(in the rows, 128 means zero)
The rows of R fall into a few groups, which share some directions, and each row is roughly a mix of its group's hidden directions.
R (108 x 10):
[[136 135  86 114 109 149 140 133 173 148]
 [110 140 170 116 144 131 153  90 105 144]
 [112 161 159 133 109  93 125 102 113 102]
 [124 132 142  95 134  66 126 130 115 121]
 [108 146 109 124 146  93 117  96 149 163]
 [120 117 110 128 102 134 117  94 176 153]
 [113  86 157 115 139 167 145 125 106 135]
 [132 132  73 148 115 161 138 111 138 145]
 [124 100 172 103 133 117 130 156  97 112]
 [ 99 137 110 118 135  70 111 141 131 111]
 [159 128 148 149 125 182 150 126 121 143]
 [119 151 101 114 155  92 113 100 153 145]
 [117 125 139 140  92 119  68 123 129 138]
 [119 113 120 168 128 177 120 133 159 130]
 [109 121 151 101 130  73 108 138 123 112]
 [111 127 156 108 144 111 108 122 179 151]
 [126 134 102 116 163  84 100 107 140 116]
 [106 123 156 130 150  75 101 131 126 142]
 [113 125  88 116 144  98 102 121 163 149]
 [119 145 138 110 174 107  98 125 106  99]
 [173 123 134 182 144 117 137 131 135 123]
 [140 136 164 178 122 159 108 132 137 127]
 [117 160 171 113 124 107 139 168 119 131]
 [131 111 112 116  98 104 134  98 163 162]
 [113 101 114 144 104 156 133 169 139 159]
 [123 108 165 106 112  89 122 128 157 151]
 [125 103 114 125 101 189 137 129 129 139]
 [153 117 158 103 109 154  93  99 131 120]
 [136 115 151 143 150  89 126 177 122 123]
 [102 118 128 156 111 177 130 163 124 135]
 [130 173 147  94 116 113 140 141  93 133]
 [159 109 105 132 133 182 120 127 107 114]
 [128 138  87 134 133 159 135  97 167 141]
 [106 125  84 125 155  86 129 131 148 114]
 [132 106  90 106 157 137  93 100 140 128]
 [134 157 138  88 103  92 144 117 125 153]
 [135 105 144 171 126 168 119 125 161 135]
 [108 136  92 111 116 105 141 102 159 160]
 [121 109  95 103 113 165 139 122 166 142]
 [103 120 135 104 101 112 127 115 163 170]
 [127 141 102 109 102 144 100  88 157 141]
 [159 118 120 170 111 112 156 111 143 155]
 [129 127 167 172 158 155 112 136 137 132]
 [165 132 180 146 120 128 145 128 133 154]
 [141 121 132 159 124 179 146 149 108 104]
 [134 139 170 113 158 125  80 127 138 127]
 [157 128 158 136 163 116 116 132 103  89]
 [128 127 165 133 154 180 118 128 144 109]
 [117 113 186 136 103 125 106 143 111 136]
 [110  99 130 143 144 117 158 168 111  97]
 [123  91 146 116 105 103 166 143 156 123]
 [148 135 117 166 112 122 121 171 109  98]
 [125 114  82 141 101 108 147 131 151 159]
 [107 127  64 134 135 120 145 143 147 132]
 [ 91 104 155 128 100 135 136 139 153 162]
 [134 124 110 162 114 165 139 150 166 146]
 [149 110 111 138  84 150 155 151 106 115]
 [106 131 116 121 121 183 163 106 121 124]
 [117 152 176 145 126 110 135 113  88 122]
 [ 93 129  87 134 116 152 162 125 140 152]
 [126 138 115 122  89 139 137 146 171 164]
 [124 138  78 131 117 158 152 123 154 152]
 [132 109 112 157 122  91 154 153  98 108]
 [138 136 187 133 117 151 141 155 125 143]
 [152 112 141 104 112 118 113 171 113  92]
 [129 133  85 141 139 168 112 103 111 106]
 [118 115 113 147 158 183 120 133 135 103]
 [116 150  77 118 120 130 159 113 159 120]
 [116 109 163 178 151 107 133 140 137 137]
 [ 86 134  83 135  99 129 122 116 149 143]
 [126 107 121 139  76 129 128 166 135 154]
 [110 118  98 121 110  93 115 176 118 121]
 [140 101 153 153 101 161 136 131 153 157]
 [116 139  79 123  95 119 146 129 145 160]
 [115 137 178 116 119 109 136 159 157 144]
 [128 102 128 111  91 109 130 175 112 110]
 [169 139 153  97 144 114  96 116 147 116]
 [156 131 136 103  93 133 135  93  88 130]
 [140 112 138 122  89 179 116 116 120 104]
 [ 98 158 113 145 133 102 127  92 101 106]
 [130 155  96 110 157  91  94 121 126 123]
 [174 148 115 144 135 152 102 130 162 137]
 [141 137 147 105 163  88 139 136  97 108]
 [148 125 142 142 136 158 131 150 117 183]
 [148 157  90  99 151 118 105 122 118 102]
 [145 156 149 131 102 160 156 149 112 156]
 [109 141  74 130 157 128 136  95 123 133]
 [116 185 122 112 131 117 128 148  95 114]
 [156 126 152 136 121 167 163 144 102 109]
 [136 119 137 106 112  64 137 125 122 145]
 [131 145 153 129 145  72 136 158 114 121]
 [104 140  72 108 117 118 109 102 131 121]
 [141 122 103 120 131 180 162 113 117 109]
 [104 161  95 127 128  88 124 102 149 128]
 [140 114 122 111  86 120 122 157  85 113]
 [ 91 142 112  80 143 146 120 120 150 114]
 [131  82 138 110 138 160 129  99 160 132]
 [149 126 148 114 168  83 136 148 140 113]
 [105 118  94 103 134  80 109 114 130 112]
 [138 106 167  99 100  90 116 137 126 134]
 [156 127 175 124 108 150 137 153 135 157]
 [115 153 134  88 160 119  93 115 110 111]
 [125  99 101  94 150 121 108 121 169 137]
 [144 148 131  96 150 121 110  77 143 140]
 [124 111 167 153 140 173 137 149 125 109]
 [110 112 149  94 108 114 137 111 167 157]
 [143 135 125  97 105  91 157 116 134 165]
 [150 144  94 115 150  81 119 118 153 124]]
Here is one row of each group, with its name. Which group are the others in?
[128 146 154 154 127  94 151 172 121 141] : (80)
[149 101 185 138 129  98 134 128 137 128] : (26)
[ 94 148 106 123 134  92 109 154 109 101] : (30)

[119 100 154 131  81 108 142 132  99 147] : (26)
[127 121  77 100 136 145 138 106 161 121] : (80)
[144 146  70 151 117 155 133 134 124 119] : (80)
[114 120 121 143 118  89 136 165 133  84] : (80)
[ 83 141 123 100 106 122  89 124 144 116] : (30)
[135 110 123 138 111 183 125 101 154 145] : (30)
[116 131 121 131 100 177 148 148 152 156] : (30)
[108 156  98 120 133  85 117  99 151 126] : (80)
[120 128  98 150 149 159 161 162 147 133] : (30)
[116 145  78 111 109 103 152 144 114 145] : (30)
[112 129 162  73 119 102 122 119 141 131] : (30)
